(in the rows, 128 means zero)
One hidden turn or mirror swaps the rows below in pairs. Which row is each named row swapped with?
k_900: [139 151 126 142 144 138 114 138 129 130 176  86  89 117 113 108 118]
k_636: [134 139 104 145 152 141 113 112 116 149 109 137 115 126 125 152 110]
k_601: [146 166 125 125 126 133 116 136 119 127 167 126 121 151 164 118 116]
k_961: [113 101 127 130 154 116 115 151  97 136 129 108 124 128 117 130 114]
k_286: [146 160 130 141 147 134 119 129 125 140 168  81  80 119 115 124 106]
k_880: [142 145 107 138 154 129 124 102  97 147 124 129 114 108 119 159 109]
k_3: [123 154 135 136 146 147 119 120 142 134 172  99  91 124 114 111  97]
k_650: [133  94 122 129 138 126 108 128  95 149 135 116 134 137 115 144 110]
k_351: [134 140 116 130 174 137 113 112 109 139 122 132 115 111 124 154  91]
k_343: [152 151 131 134 124 121 117 143 110 133 166 121 117 173 150 126 117]
k_122: [145 168 139 145 146 139 120 136 144 134 159  96 103 110 113 116 111]
k_873: [149 158 122 127 148 147 123 142 118 134 158 130 117 165 158 113 114]
k_183: [131 146 108 143 157 132 122 112 114 137 142 144 116 122 118 171  96]
k_548: [152 165 118 130 131 136 118 136 108 131 165 131 103 156 163 124 113]
k_141: [131 148 107 153 152 121 120 102 109 149 125 131 117 118 114 163 106]
k_422: [135 160 141 146 142 139 115 123 135 127 161  91 103 110 109 111 125]
k_375: [115 100 132 125 157 117 114 139 103 145 148 119 143 125 128 128 111]
k_182: [125 153 128 136 154 133 126 115 103 146 119 137 116 103 113 155 107]
k_129: [129 157 137 148 142 143 130 125 128 130 170  84  96 119 112 113 105]
k_581: [146 159 133 132 116 136 117 128 100 143 165 126 115 157 162 119 114]
k_655: [128  97 130 132 147 115 125 145  93 148 139 114 125 128 112 144 104]
k_292: [125 149 122 140 160 130 129 122 113 141 122 118 124  99 107 148  88]
k_623: [129 141 122 154 157 137 101 110 112 144 116 142 128 120 124 148  97]
k_549: [142 159 123 142 132 130 123 131 134 126 175  84  95 122 109 121 118]
k_595: [120 107 133 127 148 114  96 142  97 144 160 125 136 114 116 133 117]
k_330: [147 168 128 144 151 124 120 128 136 132 155  90  88 125 106 116 106]
k_208: [156 150 131 118 135 124 113 142 116 142 161 124 116 166 158 110 113]
k_352: [127 106 123 131 137 120  97 127  94 152 141 124 142 154 124 138 109]
k_189: [125 144 123 145 160 132 117 118 105 130 112 129 127 106 119 149  92]
k_301: [147 163 126 148 143 127 116 141 115 139 160  87  88 123 103 112 126]
k_828: [116 100 128 127 163 123 106 127  95 130 148 116 139 133 124 127 113]
k_768: [113  97 136 128 149 128 108 127  99 141 146 124 132 148 113 140 118]
k_752: [132 159 129 141 126 130 137 133 133 138 157  97  85 104 119 120 112]
k_165: [145 156 135 126 140 133 104 135 108 136 166 120 108 161 168 118 106]
k_659: [126 145 127 138 120 131 109 130 121 128 163 127 112 167 160 115 116]
k_181: [131 100 125 123 154 113  95 130  85 146 142 112 120 134 117 143 112]
k_461: [150 153 130 125 123 132 133 132 106 130 162 126 116 166 157 130 120]
k_633: [139 162 134 124 113 119 116 131  96 146 167 127 100 153 154 120 111]

k_595 pairs with k_183
k_659 pairs with k_752
k_461 pairs with k_422
k_581 pairs with k_129

